In the data rows, 128 means zero.
Here are some points:
[135  90 187 115  92 130 152 135 102 147  92 130]
[109 145 117 160 134 157  85 107 114 116 105 128]
[180  98 186  88  35 122 156 222 127 171  78 118]
[204 119 124 125 107 157 133 206 121 106 111 132]
[202 191 116  97  93 202 122 180 174 151  66  73]
[129 144 125 113  89 110 130 163 155 212  87 110]
[ 53 154  69 209 214 130 121  66 100   8 222 149]
[112 148 152 173  55 185 118  99 123  63 143 137]
[ 81 147  61 140 131   0 109 106  96 182 143 180]
[ 67 137  32 161 159  90  90 109 164 111  98 170]
[103 112 163  95 130  93 152 150 103 176 146 132]
[124 109 107  96 158  47 129 118 130 188 117 162]
[178 120 118 117 148 104 104  82 132 138 130 137]
[170 115 144  71 125 153 120 148 155 168  85 123]
[135 129  67 172 153 151  98 135 108  47 166 127]
Here are 16 more points, each followed by its number:
[153  99 155  72 119 117 163 160 123 218 102  90] 0
[ 97 143  83 174 167 215 140 110 103   0 171 158] 1
[113 139 133 187  91 141 141 108 123 111 185  84] 2
[110 125  64 165 141  67  62  86 122 131 148 180] 3
[126  97  60 158 180 103  84  95 140 123 130 154] 4
[ 73  91  92 160 172 108 104  92 131 101 159 167] 5
[171 104 129  54 103  47 189 165 168 255  56 113] 6
[ 82 139 224 113  65 209 153  99  88 118 184  83] 7
[127 143  46 149 187 134  65 133 117  90 118 133] 8
[130 153  90 172 120 199 116 132 143  61 130 133] 9
[127 102 155  78  48 106 162 164 123 177  57 156] 10
[120  97  85  69 188  22 103 105 149 147  94 150] 11
[178 148 238  88  70 204 163 155 166 186  57 100] 12
[ 84  95 117  98 204  33  91 121  66 130 139 191] 13
[106 101 167  78 156 108 126 112  80 148 140 151] 14
[ 94 184 103 162  82 147 146 149 120 132 145 116] 15
Which three of these numbered points are nearest to each point below, looking only along the 4 directions in which the first points spread most? Their numbers follow each, nearest first.
[ 75 159 185 116  84 204 156 137 173 139 106  85] > 15 7 2
[173 155 255 126   0 244 208 199 125 188 123  36] > 12 7 10
[120 165 140 186 169 155  99 115 145  54 209 125] > 1 9 2
[131 154 173 169 151 157 156 101 110  83 165 103] > 2 9 15
[120 129 175  70  70 103 200 179 146 194  77 101] > 10 0 12
[192 166 157 128  83 189 133 193 151 192  94  68] > 12 0 10
[204 124 166  95 115  84 147 141 137 171 150  88] > 0 14 10
[160  88 116  67 151  91 124 143 179 155  97 115] > 0 11 14
[160  82 187  32 115 109 143 187 166 225 102 111] > 0 6 10
